In the rows, zero is written as 128.
Named turns come first, each shown by rows before and after it. Which turns, in which order, take the first row of each pair that follows to the second? Write the first one first, as in the answered first pair.
turn rud:
143; 88; 75; 113; 89; 139; 72; 66; 93; 165; 156  ->  137; 111; 92; 183; 99; 104; 55; 120; 159; 67; 128
123; 129; 123; 132; 142; 128; 133; 125; 98; 142; 130  ->  132; 129; 127; 156; 120; 124; 139; 108; 126; 126; 135
131; 119; 129; 117; 142; 136; 128; 112; 127; 112; 129  ->  130; 121; 130; 122; 142; 133; 125; 116; 131; 109; 128
turn Vutu:
110; 128; 154; 100; 102; 109; 175; 86; 123; 167; 142  ->  114; 119; 107; 155; 88; 88; 103; 85; 137; 101; 138
146; 127; 147; 161; 157; 93; 109; 178; 134; 96; 72  ->  159; 115; 175; 99; 143; 128; 175; 124; 108; 187; 103
162; 107; 116; 172; 90; 136; 161; 144; 148; 133; 97  ->  158; 110; 126; 169; 93; 137; 171; 153; 150; 135; 94
130; 132; 140; 148; 149; 113; 143; 135; 150; 128; 107  ->  139; 121; 133; 132; 135; 124; 153; 105; 143; 156; 121
turn vaz:
113; 147; 125; 66; 171; 117; 90; 157; 44; 148; 122  ->  126; 152; 168; 51; 144; 133; 161; 117; 74; 188; 145
154; 138; 107; 162; 104; 127; 74; 95; 122; 102; 138  ->  152; 134; 95; 139; 117; 131; 63; 102; 92; 125; 136
78; 169; 184; 73; 190; 136; 170; 201; 148; 171; 120  ->  87; 177; 201; 93; 172; 129; 186; 192; 184; 155; 130
turn rim:
117; 142; 127; 93; 160; 141; 132; 178; 90; 161; 102  ->  134; 128; 76; 153; 110; 129; 64; 130; 117; 106; 121
134; 121; 96; 162; 119; 125; 90; 111; 131; 94; 141  ->  119; 141; 162; 124; 163; 125; 163; 166; 135; 115; 116
96; 147; 107; 95; 148; 144; 103; 121; 71; 152; 118  ->  104; 155; 109; 165; 121; 118; 86; 119; 142; 73; 115
Pairs:
Between the rows of a pair lie two turns.
115; 79; 136; 134; 107; 165; 146; 124; 66; 197; 127  ->  132; 84; 155; 184; 66; 155; 162; 97; 135; 157; 142
vaz rim
99; 98; 124; 58; 195; 153; 185; 169; 67; 126; 119  ->  142; 64; 55; 123; 98; 156; 121; 50; 101; 100; 174
vaz rim
110; 154; 164; 184; 135; 99; 144; 170; 215; 67; 83  ->  106; 157; 199; 138; 156; 112; 197; 181; 193; 121; 80
Vutu rud
120; 105; 91; 127; 131; 141; 84; 146; 103; 124; 112  ->  127; 114; 116; 162; 104; 132; 102; 138; 161; 92; 119
vaz rim
119; 152; 85; 99; 143; 101; 127; 114; 77; 153; 144  ->  110; 165; 93; 129; 154; 80; 114; 152; 103; 99; 123
rud rud
99; 97; 121; 86; 127; 132; 126; 121; 116; 181; 131  ->  104; 103; 112; 154; 113; 108; 90; 133; 169; 104; 120
rud vaz
151; 110; 204; 106; 129; 128; 173; 84; 122; 151; 171  ->  125; 127; 187; 149; 172; 92; 113; 169; 129; 66; 125
rud vaz
175; 149; 103; 146; 84; 125; 139; 84; 151; 124; 171  ->  144; 177; 141; 141; 149; 106; 155; 179; 151; 87; 122
vaz Vutu
141; 128; 112; 137; 100; 148; 100; 106; 121; 121; 133  ->  124; 136; 126; 111; 139; 150; 111; 151; 93; 131; 111
Vutu rim
131; 92; 87; 80; 145; 149; 104; 93; 64; 192; 158  ->  122; 111; 77; 172; 153; 102; 49; 154; 128; 67; 124
rim vaz
134; 111; 108; 100; 154; 95; 111; 150; 106; 162; 124  ->  142; 110; 119; 93; 135; 102; 134; 122; 117; 183; 140
Vutu vaz
138; 127; 83; 174; 84; 117; 86; 113; 174; 57; 119  ->  126; 107; 67; 73; 118; 154; 102; 102; 66; 173; 130
Vutu rim
132; 138; 164; 142; 113; 121; 174; 121; 160; 122; 134  ->  112; 141; 140; 139; 156; 112; 126; 175; 121; 103; 107
Vutu rud
143; 115; 133; 128; 113; 138; 130; 108; 114; 140; 141  ->  143; 123; 147; 118; 122; 138; 146; 122; 118; 145; 133
rim rim
131; 134; 209; 153; 134; 123; 183; 145; 188; 94; 115  ->  152; 105; 134; 190; 86; 123; 102; 79; 178; 71; 141
rim rim
138; 104; 152; 118; 98; 124; 180; 62; 139; 170; 165  ->  126; 111; 112; 189; 105; 89; 95; 105; 160; 68; 141
vaz vaz
140; 107; 158; 157; 198; 149; 153; 149; 191; 75; 118  ->  160; 91; 152; 147; 156; 169; 177; 80; 193; 121; 153
rud rud
170; 111; 126; 103; 97; 124; 153; 121; 126; 175; 132  ->  149; 130; 134; 130; 135; 102; 131; 192; 137; 118; 98
vaz rud
117; 137; 154; 144; 135; 120; 153; 146; 163; 109; 126  ->  129; 131; 137; 154; 110; 123; 142; 113; 170; 110; 140
Vutu vaz
155; 137; 133; 120; 105; 136; 160; 105; 139; 143; 135  ->  142; 134; 110; 100; 139; 139; 126; 137; 94; 148; 122
rud rim
115; 126; 153; 58; 175; 143; 157; 163; 80; 196; 118  ->  148; 126; 146; 185; 82; 115; 137; 95; 214; 87; 148
rud Vutu
138; 161; 164; 141; 195; 128; 178; 182; 173; 123; 139  ->  147; 139; 136; 90; 182; 157; 179; 132; 113; 202; 167
vaz rud
122; 144; 180; 110; 143; 114; 176; 157; 140; 143; 122  ->  148; 115; 118; 139; 84; 123; 121; 74; 143; 142; 159
rud Vutu
109; 119; 146; 93; 150; 132; 146; 147; 117; 147; 107  ->  117; 122; 166; 112; 130; 133; 164; 130; 156; 133; 115
vaz rud
139; 136; 121; 173; 105; 124; 122; 116; 149; 93; 118  ->  128; 132; 130; 102; 146; 148; 145; 134; 80; 161; 112
rud vaz
119; 164; 182; 163; 129; 112; 188; 113; 177; 135; 146  ->  120; 151; 169; 119; 136; 130; 193; 94; 131; 190; 154
rud rud
132; 136; 175; 64; 157; 148; 214; 119; 110; 193; 146  ->  116; 152; 132; 165; 177; 91; 102; 199; 152; 44; 102
Vutu Vutu
140; 114; 137; 96; 144; 133; 133; 166; 104; 148; 124  ->  160; 106; 119; 146; 100; 125; 106; 127; 149; 105; 143
Vutu rud
122; 122; 126; 159; 107; 118; 124; 123; 194; 87; 92  ->  119; 97; 80; 95; 130; 141; 96; 105; 99; 162; 99
vaz rud
113; 94; 75; 137; 160; 108; 66; 150; 67; 92; 86  ->  129; 80; 84; 87; 138; 136; 111; 90; 44; 173; 120
Vutu Vutu
124; 97; 52; 163; 120; 114; 31; 117; 98; 91; 115  ->  98; 117; 88; 121; 182; 115; 59; 188; 65; 107; 82
vaz Vutu
145; 114; 78; 126; 115; 152; 99; 86; 104; 154; 123  ->  127; 135; 134; 95; 163; 154; 161; 150; 104; 165; 99
Vutu Vutu
126; 134; 160; 131; 120; 143; 153; 124; 155; 133; 131  ->  114; 132; 137; 107; 151; 141; 126; 152; 108; 141; 117
vaz rud
90; 103; 109; 100; 168; 132; 48; 153; 63; 155; 115  ->  121; 114; 197; 96; 113; 151; 174; 84; 148; 199; 152
vaz vaz
111; 129; 115; 107; 70; 145; 131; 65; 90; 128; 125  ->  90; 142; 103; 125; 110; 123; 93; 132; 80; 77; 91
rud vaz
148; 121; 102; 122; 96; 159; 130; 67; 100; 152; 151  ->  119; 136; 90; 148; 144; 130; 83; 156; 93; 85; 108
rud vaz
103; 165; 124; 149; 171; 99; 98; 233; 125; 51; 80  ->  165; 116; 91; 122; 44; 154; 132; 27; 131; 165; 183
rim rud
145; 101; 115; 149; 111; 116; 117; 126; 129; 114; 127  ->  142; 105; 148; 122; 124; 126; 160; 133; 126; 143; 127
rim rud
130; 111; 75; 101; 104; 97; 41; 98; 93; 152; 168  ->  116; 120; 77; 113; 130; 84; 28; 148; 94; 122; 144
rud rud
110; 112; 137; 86; 185; 139; 166; 162; 67; 172; 117  ->  125; 94; 57; 157; 143; 122; 61; 123; 83; 107; 130
rim rud
115; 113; 109; 120; 131; 152; 152; 91; 102; 161; 125  ->  100; 123; 109; 128; 167; 135; 133; 147; 96; 128; 102
rud rud
155; 113; 143; 136; 54; 148; 136; 54; 187; 139; 177  ->  149; 105; 139; 95; 73; 161; 145; 54; 144; 183; 178
rim rim
133; 124; 83; 120; 123; 136; 80; 76; 126; 102; 160  ->  127; 131; 93; 140; 132; 122; 79; 104; 143; 67; 145
vaz rud
110; 133; 106; 142; 141; 117; 88; 168; 114; 98; 104  ->  110; 128; 95; 134; 141; 120; 81; 161; 98; 112; 106
rim rim
112; 154; 130; 139; 163; 93; 89; 191; 117; 81; 103  ->  143; 114; 81; 124; 95; 122; 69; 76; 92; 145; 159
Vutu Vutu
123; 119; 189; 134; 71; 103; 178; 117; 227; 109; 134  ->  106; 126; 211; 87; 112; 113; 203; 152; 189; 149; 119
vaz Vutu
153; 150; 100; 138; 109; 151; 21; 145; 90; 113; 161  ->  157; 163; 190; 82; 110; 177; 153; 132; 117; 189; 175
rim Vutu
138; 122; 115; 169; 79; 106; 63; 41; 153; 72; 136  ->  134; 108; 98; 101; 99; 131; 70; 25; 77; 154; 143
rud rud
125; 121; 86; 175; 105; 104; 92; 135; 166; 96; 137  ->  115; 112; 100; 88; 137; 139; 134; 134; 87; 195; 141
rud vaz
137; 103; 165; 146; 100; 121; 178; 122; 134; 105; 150  ->  135; 106; 159; 160; 102; 115; 163; 133; 139; 87; 143
Vutu Vutu
169; 119; 60; 139; 116; 159; 46; 151; 110; 96; 124  ->  151; 145; 116; 120; 169; 150; 99; 223; 120; 89; 90
rud Vutu
105; 124; 108; 83; 180; 130; 110; 163; 65; 152; 110  ->  141; 134; 169; 150; 101; 123; 185; 97; 195; 113; 142
vaz rud
109; 124; 147; 105; 139; 121; 142; 138; 107; 157; 122  ->  118; 116; 118; 155; 112; 109; 98; 116; 136; 108; 129
Vutu rud
113; 137; 179; 96; 165; 110; 213; 206; 157; 120; 91  ->  108; 139; 160; 119; 169; 97; 176; 225; 159; 85; 79
vaz vaz
142; 109; 84; 171; 101; 105; 62; 78; 135; 113; 132  ->  130; 102; 96; 97; 135; 127; 96; 90; 68; 190; 127
rim rim
133; 138; 129; 169; 145; 102; 143; 131; 180; 69; 144  ->  149; 120; 115; 144; 111; 125; 155; 66; 164; 122; 176
Vutu Vutu
153; 88; 61; 131; 96; 152; 93; 62; 119; 134; 152  ->  134; 97; 86; 70; 145; 161; 127; 105; 68; 186; 135
Vutu rud
108; 133; 101; 136; 114; 152; 92; 78; 88; 161; 156  ->  83; 159; 133; 141; 172; 132; 101; 173; 93; 121; 112
Vutu rim
107; 133; 105; 80; 158; 159; 141; 174; 50; 170; 115  ->  144; 128; 95; 194; 62; 137; 124; 98; 172; 81; 148
rud vaz
135; 123; 71; 154; 103; 125; 110; 69; 127; 151; 162  ->  136; 144; 138; 151; 107; 125; 183; 80; 171; 155; 162
rim Vutu
160; 114; 86; 100; 80; 135; 105; 59; 88; 191; 134  ->  161; 151; 177; 149; 77; 112; 188; 97; 200; 127; 121
vaz rim
93; 143; 123; 75; 207; 125; 103; 191; 52; 142; 91  ->  136; 123; 149; 64; 116; 159; 181; 58; 96; 215; 159
Vutu vaz
114; 143; 153; 169; 148; 111; 123; 189; 182; 55; 99  ->  117; 122; 148; 58; 158; 161; 169; 141; 86; 199; 123
vaz Vutu
111; 125; 135; 107; 139; 148; 144; 126; 80; 180; 130  ->  96; 141; 144; 140; 160; 125; 126; 184; 107; 120; 103
rud rud
105; 132; 129; 77; 135; 154; 117; 136; 77; 195; 88  ->  100; 156; 187; 110; 146; 135; 156; 180; 141; 144; 70
rim rim
115; 101; 154; 117; 100; 131; 165; 114; 155; 151; 145  ->  109; 105; 121; 156; 111; 109; 105; 144; 159; 94; 128
vaz vaz
113; 149; 166; 105; 162; 120; 157; 190; 123; 132; 108  ->  134; 110; 84; 107; 114; 133; 80; 108; 80; 154; 142
vaz rim
119; 135; 102; 93; 147; 128; 144; 148; 79; 173; 139  ->  115; 158; 146; 120; 156; 111; 175; 180; 130; 133; 119
rim rim
114; 106; 161; 128; 189; 135; 142; 206; 59; 174; 73  ->  160; 77; 146; 140; 94; 162; 167; 68; 95; 219; 141
Vutu vaz
105; 120; 166; 135; 168; 186; 115; 182; 148; 122; 93  ->  131; 95; 113; 162; 112; 194; 67; 108; 151; 119; 125
rud Vutu
123; 137; 166; 73; 161; 151; 178; 143; 87; 169; 119  ->  134; 150; 187; 153; 124; 126; 180; 140; 182; 86; 118
vaz vaz
122; 115; 160; 110; 149; 94; 166; 170; 129; 131; 113  ->  150; 88; 116; 128; 91; 101; 134; 88; 132; 143; 151
rud rim
130; 101; 117; 115; 167; 121; 122; 133; 123; 179; 117  ->  128; 98; 96; 137; 164; 113; 92; 132; 127; 155; 116
rim rud
131; 142; 102; 136; 136; 138; 106; 161; 101; 114; 112  ->  148; 133; 108; 134; 96; 154; 134; 104; 118; 142; 141
rud vaz
126; 132; 105; 148; 124; 125; 82; 125; 122; 110; 133  ->  109; 149; 154; 114; 153; 131; 141; 160; 122; 138; 118
Vutu vaz
137; 120; 130; 137; 104; 132; 139; 89; 144; 133; 141  ->  122; 129; 147; 104; 141; 133; 159; 125; 119; 152; 128
rud Vutu
143; 118; 132; 177; 90; 149; 131; 94; 188; 123; 149  ->  136; 129; 168; 144; 113; 154; 177; 116; 184; 150; 143
Vutu Vutu
106; 111; 137; 94; 155; 51; 168; 170; 109; 108; 132  ->  133; 102; 140; 118; 100; 57; 188; 105; 152; 112; 164
rud vaz
119; 154; 162; 146; 128; 117; 161; 151; 176; 94; 127  ->  121; 125; 77; 129; 122; 127; 70; 119; 100; 117; 141
rim Vutu
106; 127; 162; 133; 140; 117; 116; 122; 191; 116; 97  ->  112; 107; 110; 129; 131; 123; 64; 97; 151; 132; 108
rud rim
107; 132; 85; 111; 157; 131; 95; 174; 89; 122; 91  ->  122; 117; 67; 102; 128; 144; 87; 125; 78; 150; 115
Vutu Vutu
184; 97; 119; 155; 75; 123; 125; 80; 151; 150; 166  ->  156; 131; 190; 129; 136; 114; 190; 169; 162; 147; 123
vaz rim
133; 147; 159; 116; 107; 135; 166; 91; 151; 139; 154  ->  118; 157; 168; 101; 138; 132; 171; 131; 132; 143; 135
Vutu rim
109; 141; 104; 129; 125; 114; 84; 158; 127; 98; 97  ->  126; 123; 97; 102; 93; 137; 103; 94; 109; 156; 132
Vutu Vutu
139; 128; 102; 85; 123; 153; 137; 121; 95; 158; 133  ->  135; 151; 138; 137; 121; 125; 151; 156; 166; 87; 115
vaz rud
152; 115; 7; 118; 135; 106; 16; 103; 93; 27; 99  ->  121; 133; 47; 61; 205; 114; 56; 179; 48; 62; 63
vaz Vutu
129; 118; 177; 150; 111; 122; 180; 127; 178; 129; 155  ->  140; 104; 135; 168; 84; 122; 135; 96; 173; 121; 170
rim rim
115; 121; 117; 112; 137; 131; 110; 129; 101; 142; 127  ->  112; 126; 124; 115; 145; 126; 113; 139; 102; 133; 123
Vutu Vutu
136; 134; 108; 90; 141; 142; 142; 117; 80; 223; 105  ->  142; 131; 55; 177; 113; 111; 52; 116; 121; 122; 102
rim vaz
131; 140; 139; 112; 137; 143; 152; 137; 120; 150; 118  ->  143; 138; 128; 143; 104; 137; 134; 106; 150; 126; 130
rud Vutu
103; 174; 177; 102; 153; 155; 204; 124; 166; 164; 142  ->  111; 144; 107; 76; 143; 171; 139; 79; 96; 205; 162
vaz rim
123; 124; 111; 133; 144; 129; 108; 139; 118; 123; 121  ->  127; 123; 110; 144; 129; 128; 107; 125; 126; 118; 127
Vutu rim
114; 141; 149; 154; 135; 80; 131; 122; 142; 92; 128  ->  117; 126; 115; 151; 124; 82; 95; 103; 112; 104; 135
rud rim
117; 126; 175; 140; 138; 151; 200; 129; 130; 117; 124  ->  122; 122; 133; 183; 125; 133; 133; 125; 142; 61; 123
Vutu Vutu
111; 117; 124; 119; 123; 134; 121; 124; 107; 154; 138  ->  121; 120; 143; 138; 104; 128; 140; 113; 145; 139; 145
vaz vaz
141; 105; 93; 128; 97; 127; 124; 60; 122; 157; 167  ->  128; 139; 170; 140; 125; 112; 196; 122; 181; 123; 142
vaz rim
116; 120; 129; 88; 153; 140; 133; 143; 82; 156; 113  ->  143; 107; 105; 142; 90; 135; 112; 76; 133; 124; 145
vaz rim
117; 126; 65; 172; 165; 110; 106; 166; 140; 59; 107  ->  117; 109; 35; 142; 162; 123; 86; 143; 94; 100; 117
rim rim
123; 142; 161; 117; 144; 118; 157; 173; 135; 123; 117  ->  149; 120; 136; 136; 87; 127; 146; 99; 153; 133; 152
Vutu vaz
133; 159; 128; 89; 174; 76; 137; 172; 107; 155; 153  ->  160; 143; 114; 100; 117; 86; 147; 96; 131; 175; 190
Vutu vaz
121; 112; 128; 129; 70; 148; 137; 31; 161; 130; 173  ->  76; 136; 162; 53; 179; 147; 162; 154; 86; 163; 118
Vutu rim
128; 137; 154; 122; 126; 137; 166; 127; 144; 141; 129  ->  126; 132; 152; 112; 137; 138; 165; 136; 131; 146; 124
rud rud
123; 132; 122; 148; 114; 122; 125; 118; 154; 95; 139  ->  111; 141; 141; 110; 149; 128; 148; 155; 122; 121; 124
vaz Vutu
128; 106; 109; 103; 160; 100; 130; 114; 76; 193; 104  ->  135; 100; 98; 114; 139; 101; 125; 92; 82; 192; 115
Vutu vaz
66; 145; 101; 129; 182; 95; 63; 219; 91; 132; 107  ->  113; 105; 70; 114; 87; 133; 82; 67; 96; 213; 182
rim rud
136; 136; 97; 163; 100; 141; 101; 112; 120; 97; 126  ->  127; 134; 104; 111; 127; 156; 121; 120; 74; 147; 124
rud vaz
130; 133; 125; 101; 141; 161; 107; 117; 82; 144; 126  ->  121; 144; 136; 108; 160; 150; 106; 151; 92; 120; 111
Vutu Vutu
132; 155; 118; 139; 136; 119; 110; 137; 64; 120; 133  ->  143; 154; 124; 171; 108; 115; 117; 115; 108; 93; 145
vaz rim
138; 134; 139; 115; 101; 140; 215; 112; 130; 122; 153  ->  140; 126; 120; 109; 92; 146; 200; 96; 115; 136; 160
rud Vutu
107; 164; 112; 133; 129; 102; 83; 155; 116; 98; 134  ->  124; 149; 108; 105; 101; 126; 102; 96; 100; 150; 163
Vutu Vutu
149; 109; 98; 112; 113; 119; 66; 93; 135; 173; 133  ->  128; 132; 157; 80; 160; 122; 131; 151; 136; 192; 107
Vutu Vutu
131; 105; 95; 140; 74; 127; 136; 114; 65; 209; 153  ->  118; 126; 98; 217; 87; 90; 98; 173; 119; 101; 122
rim vaz
119; 112; 164; 111; 95; 153; 185; 88; 130; 187; 151  ->  97; 140; 176; 158; 147; 116; 153; 186; 160; 89; 99
Vutu Vutu
149; 137; 206; 148; 116; 155; 146; 156; 167; 102; 121  ->  140; 139; 209; 114; 135; 164; 156; 166; 134; 134; 113
rud vaz
122; 151; 139; 105; 122; 162; 126; 133; 113; 140; 136  ->  118; 157; 135; 123; 130; 152; 108; 154; 123; 110; 127
Vutu Vutu
111; 141; 117; 136; 138; 113; 88; 118; 115; 111; 125  ->  123; 137; 122; 139; 113; 121; 109; 84; 131; 124; 142
vaz rud
128; 142; 185; 137; 130; 119; 205; 124; 209; 115; 113  ->  131; 132; 138; 184; 109; 106; 137; 115; 218; 65; 117
rim rud
117; 142; 144; 140; 144; 114; 147; 154; 155; 100; 129  ->  128; 115; 90; 123; 121; 131; 105; 101; 109; 137; 151
rud Vutu
142; 103; 60; 148; 122; 131; 70; 88; 91; 103; 128  ->  127; 122; 142; 75; 164; 152; 177; 123; 77; 175; 117
rim rud
118; 120; 104; 102; 133; 122; 81; 103; 185; 122; 128  ->  114; 132; 137; 72; 151; 131; 126; 118; 178; 157; 123
rim rud
143; 135; 142; 182; 96; 122; 135; 123; 184; 94; 128  ->  125; 122; 81; 151; 135; 122; 64; 151; 102; 108; 111
rud rim
119; 125; 145; 131; 118; 128; 152; 109; 148; 140; 157  ->  111; 133; 151; 144; 132; 119; 148; 139; 156; 113; 142
Vutu Vutu
136; 114; 119; 119; 89; 144; 129; 117; 148; 142; 187  ->  120; 135; 158; 107; 127; 135; 162; 172; 152; 133; 162
Vutu Vutu
117; 126; 176; 148; 97; 97; 129; 140; 199; 67; 119  ->  91; 118; 152; 68; 165; 115; 106; 188; 87; 132; 98
vaz rim
103; 108; 115; 105; 144; 128; 116; 142; 58; 142; 135  ->  124; 118; 167; 125; 104; 134; 186; 103; 135; 140; 160
vaz vaz
97; 143; 145; 153; 156; 104; 135; 120; 151; 94; 146  ->  109; 124; 125; 149; 131; 115; 125; 74; 147; 118; 168
Vutu Vutu
166; 130; 169; 127; 86; 111; 199; 98; 200; 135; 177  ->  151; 120; 88; 179; 103; 85; 70; 137; 172; 55; 152
Vutu vaz
122; 148; 149; 137; 141; 131; 149; 166; 145; 99; 116  ->  136; 140; 151; 141; 108; 139; 165; 122; 162; 117; 141
rud rud
186; 133; 164; 113; 101; 121; 172; 182; 170; 120; 144  ->  196; 120; 148; 100; 83; 133; 171; 142; 155; 152; 161
Vutu rim
